In the rows, 128 means zero.
Each path below is one point turned by a fixed rotation once a step. After each direction that follows a path, write how fast that rotation turns it, in degrees per step (0 if it stays still).
Each turn is a multiple of 5 degrees from 10 to 175, or 0.
Each row of a path follows its step; steps can be skipped.

step 0: [122 133 121 116 118 122 129 131 135 118 138 125 136 131 126 133 116 137
 128 126 134 126 122 131 126 117 127 124 123 128 136 137 123 130 127 121
 136 124 128 125 119 134 122 146 127]
step 7: [125 133 124 131 120 126 132 125 141 129 146 123 129 128 124 121 131 123
 128 123 121 126 125 133 124 130 128 130 130 139 121 133 131 130 127 112
 123 129 113 117 132 135 138 131 138]
step 8: [123 127 128 121 117 117 124 131 150 128 131 121 136 125 129 121 128 130
 133 126 130 133 124 132 132 132 132 135 128 134 126 136 130 140 127 113
 128 136 124 124 112 127 125 129 121]
step 11: [126 129 131 123 120 120 112 124 137 117 134 139 128 134 135 122 129 132
 126 123 128 131 137 121 126 118 120 128 135 132 134 127 122 132 128 109
 126 136 119 122 125 133 121 133 125]
step 16: [112 139 122 132 117 134 129 135 139 127 121 135 126 119 122 134 130 131
 131 119 126 134 134 130 127 122 131 130 128 129 118 137 127 124 124 115
 124 133 119 120 116 137 133 128 125]
step 23: [134 136 127 133 131 127 123 130 141 115 132 128 129 127 128 122 109 126
 136 122 130 122 135 128 121 121 127 119 123 130 132 135 118 121 132 113
 131 118 119 133 129 123 132 132 128]
step 26: [119 130 129 124 119 132 121 144 134 118 128 126 135 127 123 130 114 123
 127 129 137 132 125 141 125 126 124 127 127 142 132 130 133 122 135 120
 120 124 125 144 125 125 131 131 123]
step 29: [118 138 134 115 122 120 122 135 134 121 144 132 138 120 124 138 123 138
 127 132 126 128 128 138 122 130 124 125 122 138 123 132 119 135 128 118
 135 130 128 131 130 124 128 129 130]
Speeds:
[130 124 133 128 127 129 126 130 125 130 130 132 129 128 131 132 131 126
 129 130 129 129 128 129 129 126 126 127 129 127 127 127 128 129 128 127
 129 129 126 131 131 129 127 128 127]	45
[128 126 128 129 127 125 125 128 129 127 130 125 128 129 125 125 131 123
 129 129 130 129 131 126 126 131 127 126 129 132 126 128 127 129 131 127
 130 128 129 130 128 125 130 129 128]	20
[129 126 126 131 128 126 128 125 128 127 129 129 134 130 130 124 129 128
 126 125 129 128 128 127 127 127 128 128 127 128 129 129 129 122 128 126
 123 127 126 128 132 128 127 128 127]	90
[126 131 128 130 131 130 128 129 130 127 126 132 129 125 131 125 128 125
 125 128 128 125 128 125 126 127 128 129 131 129 128 127 128 132 126 128
 130 128 127 125 131 126 130 130 128]	85
[130 129 125 131 127 128 128 128 131 126 127 127 128 130 129 127 131 127
 134 132 128 128 125 131 128 125 129 129 129 128 130 128 128 128 127 130
 131 124 128 128 130 130 129 128 131]	140
[129 126 127 131 130 132 129 126 130 129 128 128 127 132 128 129 126 129
 127 127 123 129 125 126 125 131 128 130 129 128 128 126 125 129 130 127
 129 128 126 133 129 129 129 130 128]	135
[130 126 128 126 128 127 125 126 129 130 128 126 127 126 130 122 127 128
 130 129 123 128 129 127 131 126 126 129 127 128 129 125 131 129 131 129
 128 131 126 127 128 130 127 130 128]	110
[128 131 130 127 126 124 130 126 128 132 129 127 128 132 128 128 130 125
 125 128 129 129 122 128 130 127 128 126 130 126 130 128 126 130 129 128
 127 130 128 125 128 128 128 131 128]	10
